[141 134 142 100] 134

[[149 154 108 146]
 [121 130 122 142]] 154

[[142 150 141 139]
 [113 107 103 125]] 150

[[104 130 126 108]
 [119 110 104 119]] 130

[110 104 102 117] 104

[137 153 113 110] 153

[150 103 117 100] 103

[[156 127 133 115]
 [133 137 114 129]
 [112 139 139 124]] 127

[[156 127 137 119]
 [133 111 119 139]] 127
---
[[127 124 125 132]
 [129 114 139 126]
 [118 105 140 132]] -> 132

[[129 147 103 123]
 [135 113 107 130]
 [121 130 130 129]] -> 129

[[140 134 132 122 124]
 [120 150 111 139 124]
 [140 132 138 127 134]] -> 134

[[107 143 144 139 115]
 [108 142 148 130 114]
 [104 141 155 130 111]] -> 111

[[138 146 122 127 129 118]
 [133 120 132 126 134 117]
 [133 140 117 122 136 105]] -> 105

[[127 125 151 112 127 140 113]
 [150 115 132 126 124 110 114]
 [133 139 139 111 127 144 116]] -> 116

[[137 137 153 135 132]
 [143 155 151 139 147]
 [144 143 158 134 138]] -> 138

[[138 149 139 115 101 116 134]
 [124 132 126 135 135 118 142]
 [134 125 131 128 130 125 125]] -> 125
---
array([152, 147, 151, 118, 150, 126, 140]) → 118, 152

array([121, 103, 149, 156,  99, 110, 125]) → 156, 156

array([112, 116, 120, 103, 139, 148, 149]) → 103, 149

array([112, 157, 124, 124, 121]) → 124, 157

array([119,  99, 135, 120, 125]) → 135, 135

array([126, 102, 120, 140, 105]) → 120, 140

array([[110, 127, 126, 127, 124],
       [110, 134, 117, 130, 123],
       [139, 105, 121, 132, 144]]) → 117, 144
---
Q:
[[138 131 141 140 115 136 128]
 [119 120 121 112 117 108 115]
 [112 150 126 127 121 144 130]]
A: 128

Q:
[[124 135 140 121 143 151]
 [110 108 123 114 138 123]
 [145 147 132 141 118 133]]
A: 151

Q:
[[129 134 130 124]
 [153 136 115 128]
 [117 118 122 115]]
A: 124

Q:
[[128 126 124 130 126]
 [136 139 104 125 117]
 [130 142 118 132 111]]
A: 126

Q:
[[122 137 130 123 138 135 120]
 [108 140 130 131 136 152 120]
 [ 99 120 134 129 131 151 125]]
A: 120

Q:
[[128 106 127 127]
 [128 106 130 130]
 [127 109 133 134]]
A: 127
---
[[152 121 134 124]
 [124 111 129 107]
 [150 105 143 124]] --> 121

[128 131 109 155 119] --> 131

[122  98 148 108 114 120] --> 98

[[146 116 148 108 117 141]
 [150 112 149 117 122 138]
 [119 137 121 152 138 117]] --> 116

[[119 121 129 118 155 133 120]
 [142 142 127 136 103 123 138]
 [129 123 127 131 119 130 134]] --> 121

[[125 144 150 133]
 [110 146 125 127]
 [132 136 149 137]] --> 144

[153 123 122 144 132 128 142] --> 123

[143 105 155 149 124 140] --> 105

[158 119 113 126 117 131] --> 119

[139 116 150 118] --> 116
---
[[130 137 122 140 118 134]
 [115 151 118 156 127 114]] ⇒ 130, 114

[[147 132 108 101]
 [141 139 111 106]] ⇒ 147, 106

[[113 140 137 118 137 116]
 [139 121 134 130 127 129]
 [123 128 104 135 120 139]] ⇒ 113, 139

[[137 122 152 129 135]
 [126 121 129 122 115]] ⇒ 137, 115

[[129 125 119 135]
 [133 126 104 130]
 [125 126 135 133]] ⇒ 129, 133

[[132 143 133 129 133]
 [116 127 129 106 139]] ⇒ 132, 139

[137 131 145 116 142 154] ⇒ 137, 154

[119 116 135 142 153 138] ⇒ 119, 138

[147 151 141 139 135] ⇒ 147, 135

[[123 106 137 128 110]
 [108 135 130 111 106]] ⇒ 123, 106
---
((131, 145, 135, 137, 113, 122), (142, 150, 132, 140, 104, 118), (147, 145, 126, 136, 107, 118)): 136
((150, 130, 103, 147, 126), (143, 127, 113, 140, 133), (101, 122, 124, 135, 119)): 124
((152, 119, 119, 147), (122, 105, 128, 116), (98, 154, 135, 115)): 154
((131, 136, 120, 137), (140, 126, 134, 143), (127, 130, 152, 136)): 130
((119, 111, 135, 109, 112, 114, 135), (123, 112, 128, 106, 128, 115, 138), (115, 114, 128, 117, 110, 125, 128)): 110
((129, 128, 127, 130, 127, 127, 127), (128, 130, 125, 137, 126, 129, 129), (146, 102, 100, 125, 121, 107, 133)): 121
((148, 119, 143, 120), (116, 138, 150, 129), (130, 135, 114, 107)): 135
((149, 149, 114, 129, 132), (141, 142, 110, 141, 154), (124, 139, 116, 134, 153)): 116
---
[144 104 116 114 142 131] Out: 142

[116 145 124 118 135 156 122] Out: 145

[130 113 138 152 120 142] Out: 142

[[124 117 135 105 132 132]
 [120 114 140 130 132 133]
 [114 114 137 120 128 133]] Out: 137

[126 103 115 106 121] Out: 121

[[126 117 126 126 109]
 [129 120 118 136 118]
 [114 126 107 147 132]] Out: 136

[134 150 122 133] Out: 134
---
[[133 137 131 129 129 130]
 [141 135 130 134 135 133]
 [138 144 131 157 153 134]] -> 133

[[139 139 142 124]
 [113 135 132 135]
 [116 120 107 127]] -> 139

[[121 108 123 120 127 119 125]
 [135 115 140 124 151 125 136]
 [137 143 137 135 133 145 146]] -> 121

[[121 130 127 147 133 140]
 [131 119 126 121 122 117]
 [132 115 124 151 107 149]] -> 121

[[143 126 147 134 118]
 [136 121 151 129 116]
 [108 119 131 112 132]] -> 143

[[144 120 156 100 111 134]
 [151 146 116 126 138 118]
 [149 143 116 118 141 112]] -> 144
---
[100 121 155 127  98] Out: 155
[124 137 127 114 126 101 115] Out: 126
[117 115 137 135 107] Out: 137
[101 123 135 141 118  98] Out: 141
[129 121 127 140 156] Out: 127
[145 155 135 134 107 145 116] Out: 107
[107 151 123 137 107 115 119] Out: 107
